A single turn carries every row of the set below to another of its rows. Some are shown first; where does it send the rows asked next?
fira: [ -2 -17 -29  39   0 -12   7   4 -19   0  27  15]
nok: [-12  -3 -18  38  11 -15  12   0 -18  -7  15  14]
Ziled: [-14  -6 -46  48  16 -27  18 -13   3  -5   3  -1]
Kuni: [-12 -24 -13  32  27 -42  18  23  -5  11   6  -4]
poz: [ -9 -13 -53  45  13 -36  17 -11  17   7  10   0]
lofa: [-14 -19 -19  33  -9 -11  -7  -4  15   9  33  15]
Gunav: [ -5 -23 -40  33  13 -44  -4   5  27   4   5 -19]
Nub: [-19 -31 -45  39  16 -27  -4   7  33   4  18 -10]
pomag: [-12 -31   1  37  28 -28 -15   8   2  12  23   1]
pes: [-25 -26 -40  34  19 -34   7   7  30  11   0  -9]
Fanug: [-10 -16 -23  45   7 -20 -18 -19  14  12  32  13]
zubo: [-20 -25 -34  47  24 -46 -12   3  23  13  16  -7]
davon: [-13 -41   3  31  18 -22   2  11  13  16  14  -8]
molo: [  1 -27   3  22  13 -28  -5  14   1   6  14  -9]
Kave: [-18 -13 -15  42  23 -39  22  11  -9   3  -3  -5]
biko: [ -5 -25 -55  50  10 -30  16  -8   8   6   8  -6]
Pifuv: [  0 -12 -19  33   9  -8   8  -5 -13   0  28  19]
mola: [-16 -13 -31  30   0  -2  -3 -13  15   4  22  17]
gili: [  2 -10 -29  31  -7 -16 -12 -12  12   0  27   6]
Zanu: [-18 -29   2  21  19 -16   3  17   1  12  10   3]
gira: [ -8 -30 -14  40  12 -41  19  19 -11  16   5  -4]

Zanu moves to mola
Kuni moves to Pifuv
And these:
zubo moves to pomag
molo moves to gili
davon moves to lofa
biko moves to gira
nok moves to Ziled

A single turn carries every row of the set below to another of its rows. Some are shown first; where does it send the rows asked next?
zagem: [  7  12  26  -1 -24  -5  14  -4   1 -10   2  -3 -10]
fozib: [ 12 -25   2  -6 -44   4 -10  -7   5 -10  -9  -4  -1]
Gufar: [ -4  11  14  -2 -30   4 -18 -12  12   5   9   8  -2]
vipu: [ -1  17  -1  -6 -27   2  -3   8   7 -14  22  -1  -1]
sube: [  3  14  20  14   0  -2  -4 -16   9   3  11  -4  13]
mizim: [  1 -12  -1   6 -25  -7  19 -23  21   3  10 -10  -7]
peze: [  3   6  -2  -7  -1   0 -26  -1 -12  11   7   5   6]
tusu: [ 24 -29  -7   2 -29  -4  -5  11  -5  -7 -11  -6  -4]
tumid: [ 20 -23 -12  -9   1   2  -2   0  24 -13  -4   0 -12]
vub: [-10   4  11  -3 -11  -5  -9 -10  -8 -10  16 -13  18]
ros: [  5 -13 -13  -2  11  -5   9 -15  -6 -26   7  -1 -10]
fim: [ 27 -18  -4   1  16   3 -16 -13  -3  -2  10  -8  -4]
sopo: [ 33 -14  -9  -6  -7   0  22 -17  11 -23   4   3   1]
luv: [ 26  -9  15  -1  -3   8   1 -28  -4 -15 -10   3 -13]
Vuvev: [  8  -8   1   0 -47   5   1 -24  15   4  10  -9  -2]
dubi: [  6 -25 -13  -5 -31   7   4   7 -14 -13  -7  -2   8]
zezi: [17 18 -3 -2 -5 -4  5  4 -3 -5 33  1 -4]
fodi: [  7 -12  -7   4 -36   0   5  -9  20 -10  24 -16   5]
Zepu: [ 10   1  23 -12 -11  -5 -16 -18  -3  14  16  11   1]
telip: [ 14 -10 -22  16 -32  -3  -7  -5  18 -11   6 -11 -11]
netaf: [  2  20   5 -11 -14  -4  13 -11 -11  -2  10   0  15]
pezon: [-15   3  10   8 -11 -19   9 -10   2  -1   9   0 -10]
vupak: [ 21 -28  -6   2   0   6  -4   3 -19  -5   8   3  17]
doki: [ 17   6  26  10 -14  14   1  -7 -14 -18  12  -1  -3]
fuvi: [ 15 -15  -5   7 -16 -13 -26  -8   0  19  11  10  10]
Nuga: [ 20 -24  -5   0  -3  -4   9 -34  16  -7  -3   8   0]
bal: [-14  -1  -3  11  -7  -6  -2 -17 -19  -5  16  10  -4]
Soduk: [ 14 -27   1 -13   5  -8  -4   1  23   1   7 -13  -5]
vepa: [ 20  17   1  -4  -3   8 -16   9  -8   0   9  -4   5]
tuzu: [ 27 -18 -13 -18 -11   4  -2 -13  13  -3 -18   7 -15]
rerof: [ 21 -24 -18  18 -21 -11 -10   1   3   3 -10  -5 -12]
tulat: [  1   7  -3   6  10  -1   6  -2 -21  -5   0   0  -3]
ziko: [ 16 -12  -9  32 -18  10 -10  -9  10   2  -8  -3  -7]
Lib: [ 39   0  -5  -1 -27  -2  -6  13  -7  -2  17   0  11]
mifot: [ 33 -10 -11 -18   0   4  -3 -14 -23  -3   1  -1  -6]
Bepal: [ 24 -19   6  -4 -12  -6  18   2  28 -12   1  -7  -5]
nefo: [ 39 -20  -3   7 -38  -2 -14 -15  -2  -3   4 -10   4]
gafu: [ 12 -13  11  -6 -35  -1  27 -17  15  -6   9 -11  -3]
zigup: [ 10  26   7   7 -19   2  -4 -19 -10  -3   7 -11   3]
Kot: [ 33   1 -13 -19 -15  -3   7 -12   5   8  -7  -5 -19]
keneg: [ 22 -24 -21   8 -27 -13 -12 -11  -1  -8  16 -11   8]
vafu: [ 14 -13  -9  -9 -22 -16  15 -19  16   8  -9   5 -12]
ditas: [ 34  -8 -11  17  -5  11  -9 -13 -15  10  -2   8   0]
bon: [ 11   4  23   5   8   6  -3  -2 -15  -3  -9   3   1]

fozib moves to vafu
tusu moves to tuzu
ziko moves to Soduk
And these:
vub moves to netaf
gafu moves to Vuvev
Zepu moves to bal
fim moves to vupak
peze moves to tulat
sopo moves to nefo
vipu moves to zagem
fuvi moves to ros

